In the rows, zero is written as 128.
The same turns and mirrors carry the whole set onto itself, and each row onto the other rows of its family. Which rows share a family with each named row? Give them in list order.
These 40 rows form 8 families of 5 rows each.
Betut: [149  92 132 124 112 112 105 153 102]
kam: [117 118 137  83 119 121 144 139 151]
Dil: [109 163 127 120 110 125 142 111 159]
Supeb: [139 131 125 168 150 125 109 131  94]
Lumi: [128 111 140  87 104 120 134 136 151]
Zodus: [153  96 143 128 105 108 110 144 102]
zumil: [102 171 143 116 107 117 137 119 146]
Rizik: [ 94 163 131 108 113 122 135 130 150]
Rotaf: [158  85 130 120 116 117 111 144 114]
vaf: [152  88 133 120 118 129 114 141 105]
nuku: [118 159 108 158 160 127 120 116 116]
Binis: [112 170 113 166 141 112 124 121 120]
dimag: [148  84 133 108 127 117 121 146 115]
Riv: [161  88 132 126 107 118 115 136 115]
mapur: [126 104 154  94 111 123 136 147 137]
sapuz: [145 122 116 169 139 109 109 138  93]
kebuk: [115 177 128 162 130 116 118 113 117]
Sefal: [101 160 131 110 119 137 142 119 149]
Ginar: [107 172 127 155 148 130 128 117 125]
Raro: [125 110 143  87 103 133 135 136 142]
Nuri: [107 177 113 154 136 125 115 120 119]
Vabu: [119 168 111 159 144 125 118 113 129]
Boma: [151  89 142 130 126 120 114 147 102]
nekuv: [125 121 155  95  91 111 132 140 137]
konam: [146 121 117 164 141 130 105 125  92]
tuz: [150  87 133 124 115 106 121 155 109]
laba: [120 113 140  88  98 117 128 149 137]
los: [ 99 164 121 116 139 125 142 120 150]
megov: [139 130 115 165 136 120  97 133  90]
vubud: [157 122 115 168 129 121 106 121 102]
tuni: [103 164 127 114 121 126 140 120 159]
Vir: [150 110 114 153 151 121 107 132  95]
Bavud: [146 132 128 166 126 111 100 128  89]
Tenol: [120 116 141  94 105 109 142 148 145]
nena: [124 169 112 165 133 127 123 106 126]
mirif: [ 98 165 128 116 120 113 148 128 151]
pum: [ 97 157 145 108 123 127 146 129 153]
kad: [150 121 114 165 144 121 101 128 101]
mimav: [131 115 140  95  94 121 139 131 154]
kita: [113 171 115 155 141 138 122 109 119]

The rest of the family of mimav: Dil, Riv, vubud, nena
The rest of the family of Nuri: Betut, Rizik, laba, megov
The rest of the family of Raro: vaf, Sefal, konam, kita
The rest of the family of sapuz: Binis, tuz, Tenol, mirif
The rest of the family of kebuk: Zodus, zumil, nekuv, Bavud

The same turns and mirrors carry the whole set onto itself, and each row onto the other rows of its family. Which rows share a family with each named row? Give them in list order.
These 30 rows form 6 families of 5 rows each.
Fimok: [122  88 191 121 159 127 107 120 130 149 147  99 112 116 151 145 152 113
 147  90 135]
Fiv: [133  79 137 131 130  99 138 108 142 134 130  67 100 121 153 155 138 126
 132  89 131]
roveg: [141  83 150 152 125  85 132 114 144 136 130  83  99 134 154 155 137 148
 127  96 117]
nizes: [120  91 175 107 170 131 101 119 126 143 151  96 119 115 155 140 135 109
 154  86 120]
pelot: [123 158 106 122 130 173 126 158 150 133 144 128 129 134 135  98 162 134
 106 154 102]
luk: [ 96 151 152  94 152 170  99 145 125 140 159 134 135 131 144 111 163 104
 129 129 110]
mobe: [102 143 156 100 166 172  94 150 128 136 154 133 137 121 142 111 156 110
 137 121 102]
zoti: [101 141 160 101 151 166  91 160 118 137 147 140 133 138 146 107 156 106
 121 115 112]
gem: [116  93 174 107 159 124  91 130 121 151 146 107 110 137 157 135 131 106
 148  80 125]
bug: [114 155 112 132 120 152 130 167 137 114 135 130 140 137 147  95 169 138
  90 145 108]
Sofo: [109 103 172  94 159 132  97 116 125 145 153  99 114 122 153 142 142 101
 147  87 126]
teg: [112 156 111 132 135 152 128 159 147 118 143 139 142 138 146 112 169 148
  85 149  93]
somis: [137 115  95 154 106 103 157 139 154 111 124  90 121 134 155 116 149 155
  95 129 116]
Pid: [107 165 100 122 143 157 126 159 141 130 154 133 136 123 137 110 165 149
 100 149 107]
perin: [145 124  95 158 111 117 163 136 147 110 119  85 120 127 145 123 154 160
 111 135 108]
danu: [118  93 187 121 158 123  93 122 118 150 154 109 112 125 154 152 135 116
 134  87 117]
kuler: [ 95 138 167 105 164 161  93 149 128 144 167 133 134 106 141 116 160 118
 123 119 119]
gok: [151 129  95 153 105 131 157 140 159 121 116  89 110 132 137 121 156 153
 103 136 117]
Godit: [156  91 140 141 123 105 142 112 148 125 124  63  96 121 153 147 139 138
 122  92 135]
didag: [117 162 107 129 129 161 132 161 140 118 136 126 139 126 137 100 169 143
 111 152  96]
mora: [140  77 135 139 129  86 133 115 143 134 132  76 102 135 162 140 124 136
 129  88 127]
Gobud: [109 142 158  93 163 175  91 141 135 145 167 128 128 124 153 108 147 110
 131 122 113]
maza: [144 134  86 151 124 114 161 134 151 127 125  99 116 141 144 132 159 164
 109 140 114]
suti: [151  87 141 152 132  97 150 110 145 137 120  78 100 137 153 155 150 141
 138 104 130]
teliz: [128 100 180 105 159 131  98 111 134 141 155  88 109 115 162 137 131 111
 143  84 136]
Muki: [111 158 103 128 113 156 140 155 144 122 138 123 136 132 139 104 173 136
 103 159 103]
satot: [137 111  94 151 101 112 163 129 152 119 124  81 113 130 143 129 157 147
 104 133 117]
kav: [ 99 138 166 108 164 164  90 152 119 138 162 143 138 129 148 124 154 116
 110 119 105]
mez: [140 124 101 158 113 102 151 136 163 118 123 104 119 142 149 130 158 165
  97 134 102]
gizag: [145  80 139 145 135 100 143 110 137 126 128  66 107 118 158 148 134 138
 137  96 124]

The rest of the family of somis: zoti, gem, bug, mora
The rest of the family of perin: nizes, mobe, didag, gizag
The rest of the family of Godit: pelot, gok, Gobud, teliz
The rest of the family of Muki: Fiv, luk, Sofo, satot
The rest of the family of kav: roveg, teg, danu, mez

The same turns and mirrors carry the whole set onto itself, and each row onto the other rows of its family. Which rows share a family with each named row? Give them in list order.
These 32 rows form 4 families of 8 rows each.
Fefum: [108 187 127 107 109 127 140  74 175 163 154 101 156 154 112 169  91 114
 127 164  77 173 137 142 152 116 107 168 112 147]
dape: [ 71 166 110 130 103 104 133  84 129 164 120  78 114 141  93 208 114 111
 138  99 111 176  97 141 161 105 135 143 126 145]
Dos: [140 136 107 111 111 131 154  99 130 174 126 119 152 147 115 156 106  96
 106  79 123 151 100 122 109 101 102 172 141  86]
tif: [ 64 151 102 102  98 163 149  64 163 184 138 120 154 141 119 127  88 127
  84 135 117 138 117 150 110 114  84 157 142 122]
sifin: [114 142 104 166 128 113 138  96 110 130 170 149 114 118  69 187 125  99
 120 154 109 165 102 139 155  62 129 140 136 149]
seg: [ 87 162 126 132 101 111 139  74 113 162 128  80 121 145  86 200 111 112
 125 106  99 182 118 158 155 103 153 124 137 138]
Sitok: [128 124 106 102 132 139 136  95 124 155 110 128 138 146 124 162  93  94
 109  91 135 176  89 144 105 101 107 159 141  97]
Rufud: [ 90 142 104 150 156 116 160  72 205 149 127 157 136 146 120 150 100 105
  77  97 135 136 148 128 143  81  97 144 160 103]
senap: [ 98 181 116  97 110 124 146  64 175 140 159  99 143 134  98 166 123 102
 105 167  74 165 135 144 151 120  93 153 115 159]
gos: [ 90 123 131 160 101 139 113  93 146 149 111 164 146 135 112 131  97 124
 102 127 127 121  90 109 137  69 150 150 153 122]
timo: [ 75 137 117 151 160  99 147  47 195 160 149 157 113 141 124 142 106  97
  71 109 132 135 135 119 149  76 113 146 148 115]
kupav: [ 85 146 115 152 136  93 178  76 205 156 146 118 112 125  86 203 122 125
  95 168 124 136 131 132 137 115 134 181 140 148]
fode: [ 81 142  99 125  94 165 147  78 172 184 146 107 162 157 107 132 109 119
  96 134 135 118 124 140 110 109  78 164 157 112]
Kelu: [115 145 122 175 137 131 134  99 130 136 158 164 101 122  58 181 106 105
 119 166 135 167 125 132 153  66 120 142 138 144]
Ruden: [ 75 148 115 151 122  84 159  69 201 146 153 116  92 129  68 189 128 108
  95 160 111 145 128 152 145  90 144 182 154 138]
zega: [106 182 133 109  99 111 146  75 164 131 160 107 154 139  97 175 113 104
 119 160  88 160 142 140 164 108  79 171 118 161]
zonav: [106 124 127 156  91 132 107  84 134 169 122 156 128 136 109 133 110 108
  96 119 125 123  98  95 140  68 140 160 158  98]
voro: [ 65 153 109 125  91 163 158  78 167 175 126 130 169 137 110 133  90 133
 106 136 138 125 112 143 109 115  84 160 150 128]
medo: [101 102 120 160 109 135 112  80 136 141 134 175 139 132 105 154  98 122
  88 124 122 117  94 119 134  73 147 157 154 113]
dolum: [ 79 141 134 150 119  88 174  66 177 140 140 104 108 125  76 200 135 116
  88 167 131 144 148 155 144 110 133 164 160 149]
Tiri: [ 90 146  94 147 143 111 159  49 214 156 140 166 137 145 125 148 107  93
  75 117 129 135 132 138 139  86 115 155 167 100]
Pak: [106 159 124 160 128 113 137 101 118 126 166 139 114 129  67 169 116 100
 121 151 117 169 117 140 170  44 110 138 132 158]
nel: [ 92 162 109 129 125 134 129  91 126 173 121  97 108 140  84 199 100 115
 128  98 106 186 100 132 148 105 147 119 112 138]
Vamu: [ 95 136  95 153 149 119 148  70 196 165 137 141 127 148 126 138 129  94
  69 115 137 127 138 109 143  76 100 143 165  98]
benom: [113 156 133 162 123 116 150  84 113 127 151 141 111 122  60 174 126  93
 108 156 125 174 128 150 159  66 130 120 149 149]
goz: [110 176 134 116 101 109 158  64 156 141 153  93 166 143 112 177 119 103
 118 170  87 170 142 159 155 118 109 155 133 155]
Dumut: [ 85 152 102 120 105 122 114  81 122 159 130  82 108 144  86 211 111 107
 140 111 107 187 107 155 146 115 123 142 130 135]
sof: [128 133 117 109 133 116 154 105 131 161 109 128 147 139 132 159  83 108
 108  81 128 169 105 131 113  94 101 173 141  95]
Zabas: [122 121 122 103 132 126 150  88 125 160 140 116 148 147 113 172  85 104
 115  74 130 159  97 143 102 115  96 172 124 110]
suge: [ 60 148 116 119 115 161 146  58 183 173 150 115 154 154 113 125  99 111
 107 143 145 132 115 152 110 117  77 153 139 140]
zosoz: [104 122 142 158 101 122 111  71 130 151 135 174 135 132 104 142  96 100
 121 118 129 131  77 111 134  78 154 166 141 121]
lusen: [ 68 148 123 149 122  90 171  82 197 138 138 100  95 131  62 198 136 111
  97 145 134 136 121 144 146  97 133 171 146 156]

The rest of the family of suge: Fefum, timo, kupav, Kelu, nel, Zabas, zosoz
The rest of the family of benom: Dos, seg, fode, zonav, dolum, Vamu, goz
The rest of the family of lusen: dape, Rufud, gos, zega, voro, Pak, sof

The same turns and mirrors carry the whole set onto itself, and each row onto the other rows of its family. Which rows share a family with each named row? Give them in list order.
These 36 rows form 6 families of 6 rows each.
Buva: [104 126 135  97 134  90 104 133 130 111 101 105 125 161 106 119 115 104
 116 130 169 106 124]
ludel: [105 135 122 162 110 128 130 145 129  92 116 141 104 107 136 127 128 151
 114 153 170 148 153]
Kif: [150 127 138 124 124 120 166 131  95 113 110 129 177 100 155  97 129 118
 104 141 161 134  95]
nura: [136 162 128 116 154 167 147 117 129 140 140 103 158 118 124 141 135 116
 140 103  89 133 129]
duk: [121 132 132  99 149  76  93 129 129 113 104 111 119 159 135 114 121  99
 130 117 142 111 111]
Gar: [119 111 115  91 154 145  93 113 141 132 146 135 114 120 126 120 102 141
 138 110 140 102 152]
Zadub: [120 130 109 175 119 128 145 132 118 112 130 131 118 124 122 144 130 174
 104 175 155 147 127]
vimel: [117 122 109 153 105 137 131 153 113 105 119 134 112 114 106 134 124 160
  99 180 140 133 150]
Dok: [140 114 127 112 158 153  97 103 145 126 151 135 106 137 135 129 102 151
 142 115 121 103 131]
rigat: [140 147 128 108 156 162 163 114 121 141 127 107 159 117 134 138 128 107
 122  97  98 155 137]
Kud: [120 116 146  94 121  86 102 126 137 116  96 122 122 155 124 134 106  94
 115 123 159 100 119]
Togid: [134 120 162 184  91 111 131 141  94 142 115 131 115 145 129 137 137 120
 112 130 117 113 140]
Vataz: [113 114 128 103 160 147 108  74 138 120 145 142 120 124 155 137 115 134
 149 120 130 115 130]
Zato: [137 126 115  97 144 148  90  93 137 113 174 122 118 131 127 118 110 142
 138 125 136 124 122]
Koviv: [145 125 137 168 113 109 109 150  97 167 102 114 128 163 106 129 130 126
 121 134 115 110 134]
Buni: [138 118 156 170 105  99 130 133  83 141 104 116 110 164 123 133 123 120
 100 128 114 124 136]
nulel: [115 145 146 121 137 165 183 107 122 139 138 112 164 116 150 139 136 120
 119  94 111 130 126]
fek: [136 143 129 105 138 123 166 123 112 111 129 113 178 108 139  89 134 126
 112 161 131 151  89]
mak: [118 131 103 167 115 141 159 146 125 107 132 137 101 116 136 148 128 156
 115 167 148 143 141]
Bebe: [122 100 118  99 163 146  94 111 142 131 136 128 107 138 142 126 108 152
 143 110 133 106 137]
ganip: [139 160 126 116 152 158 149 100 120 138 125 108 154 112 145 140 135 103
 130  88  97 130 129]
Zam: [144 133 141 118 116 123 177 142 120 103 139 121 157  90 123  93 126 115
  93 151 155 152 112]
zifu: [125 149 136 110 149 154 150 106 122 137 114 102 162 116 144 152 145 109
 113  95  91 138 116]
fifak: [142 153 123 105 123 118 174 125 117 101 124 126 180 102 132 100 111 131
 111 166 144 149 109]
suruz: [113 129  99 162 113 135 153 120 103  97 123 133 109 114 137 128 137 163
 111 168 165 137 122]
mukag: [131 127 125 108 118 121 164 118 115 103 127 130 179 102 140  83 112 126
 118 145 157 154 102]
bisas: [104 108 154  99 128  87 107 148 133 129  97 116 123 146 123 122 125  87
 107 128 153 105 126]
vivop: [123 104 125 101 158 147  98 109 154 129 150 139 126 129 141 140 104 149
 131 100 131 114 140]
reber: [111 117 150 103 124  86  89 144 135 117 102 119 132 159 109 124 123  97
 116 134 153 107 112]
zuke: [142 124 163 163 109  97 127 141  83 161 116 126 134 143 118 134 133 118
  98 143 110 119 146]
Nobe: [128 112 160 164 115 111 133 136 112 169 113 135 115 140 105 128 121 121
 123 142  99 112 159]
zakin: [130 136 127 120 141 176 164 110 115 119 122 111 151 140 143 152 156 125
 128 115  85 135 117]
Rofab: [120 142 139 106 128 124 168 122 125 102 133 129 184 101 139  95 126 120
 118 153 141 154  97]
Dit: [114 119 109 160 118 141 166 135 113 115 133 128 107 111 128 129 130 168
 107 173 158 144 135]
vivi: [105 135 127  91 144  83 115 144 125 139 114  91 133 142 110 125 109  96
 109 121 144  95 116]
Boz: [144 136 146 174  95 106 132 144  83 144 114 119 117 142 115 134 132 116
  97 134 113 109 147]

The rest of the family of mak: Buva, Dok, zifu, mukag, zuke
The rest of the family of fifak: Zadub, rigat, Kud, Buni, vivop
The rest of the family of zakin: ludel, Kif, Zato, Nobe, vivi
The rest of the family of bisas: nura, Gar, Togid, fek, suruz

The same turns and mirrors carry the whole set onto itself, and each row onto the other rows of its family. Which rows share a family with each named row? Give them in list order.
These 32 rows form 4 families of 8 rows each.
rozez: [141 147 126 109 154 173 122 132]
zur: [108 129 143 128 114  99 115 158]
ses: [140 126 109 133 152 149 155  93]
Zogud: [112 129 133 147  95 163 129 135]
gofoz: [109 119 142 106 110 111 115 160]
gif: [121 144 147 115 116 107 116 163]
sugil: [112 165 114 111 107 146 157 139]
bep: [152 121 117 134 136 159 149  93]
mebo: [145 133 104 121 147 159 148  96]
Lafam: [130  97 144 137 158 113 116 124]
burit: [110 165 109 117  98 149 135 131]
movab: [126 170 113 116  96 140 145 120]
Guso: [104 135 136 113 110 109 109 161]
Zila: [115 164 101 108 104 147 147 128]
rekep: [140 138 135  96 160 104 114 116]
sona: [117 122 123 128  95  88 138 121]
Pime: [145 129 129 104 171 104 126 131]
misi: [133 129 117 121 157 179 124 122]
fip: [123 117 124 112  97  89 143 127]
bas: [158 138 130 102 159 101 137 121]
lil: [105 124 126 143  99 157 157 136]
Bivi: [144  95 136 130 163 111 128 123]
bubul: [141 140 127 102 164  94 123 120]
kof: [136 142 120 134 149 151 153  87]
Lek: [130 122 138 139  98  91 143 125]
kaneb: [103 121 118 142  98 167 139 131]
Gadas: [134  96 146 128 151 115 112 109]
zoren: [120 132 128 128 106  80 137 132]
Tumod: [122 145 134 129 161 173 128 123]
gamep: [143  96 149 132 156 124 121 137]
sele: [106 133 116 145  90 156 138 122]
Bibob: [128 138 123 119 166 171 126 131]

The rest of the family of gofoz: sugil, rekep, fip, lil, kof, Gadas, Tumod
The rest of the family of Zogud: rozez, gif, bep, movab, bas, Lek, gamep
The rest of the family of Guso: ses, Lafam, Zila, sona, bubul, kaneb, Bibob

The same turns and mirrors carry the whole set onto itself, and each row onto the other rows of its family. Which rows share a family with each named row? Give them in list order.
These 30 rows form 5 families of 6 rows each.
zifa: [133 123  98 105 117  72 101 125]
kat: [147 125  97 140 107  76 114 131]
reses: [135 105 145 113  88  86 105 116]
Voka: [126 107 138 137  95  80 105 131]
sonip: [171 163 130 106 121 148 111 121]
Zaf: [123 165 123 105 127 156  95 119]
pepog: [113 120 100  97 102  89  93 115]
Rebu: [130 122 102 148 102  78 110 135]
pip: [170 162 130 134 113 152 116 128]
sunof: [121 127 103  93 124  80 108 115]
fosud: [113 117 108 149  85  95 105 127]
nunad: [159 118 119 126 108  71 115 126]
tiviv: [159 162 140  95 123 149 105 119]
tav: [136 157 149  93 125 143 102  99]
Tena: [158 161 143 139 109 154 114 131]
viki: [145 149 146 144  94 154 121 132]
Lebu: [159 170 107 120 120 154 110 126]
depen: [136 154 159 146 107 149 112 113]
rupe: [151 148 147  85 113 146 110 117]
pob: [128 161 139 144 112 158 105 129]
Datap: [148 111 134 122 105  70 112 127]
vipu: [124 163  98 114 113 157 107 127]
Nuv: [142 153 162 110 117 152 103 119]
zutom: [149 124  96 113 116  72 109 123]
guze: [141 113 150 125 106  78 121 120]
Non: [113 128 101 154 106  89 119 130]
Guliz: [141 172 109 122 121 158 103 128]
puni: [113 169 111 128 121 152 101 112]
Dom: [106 120 100 132 105  85  97 132]
mika: [122 111 123  97 110  77  97 122]

The rest of the family of Zaf: Voka, pob, Nuv, Dom, mika
The rest of the family of guze: sunof, viki, rupe, vipu, Non
The rest of the family of kat: sonip, pip, nunad, Lebu, zutom

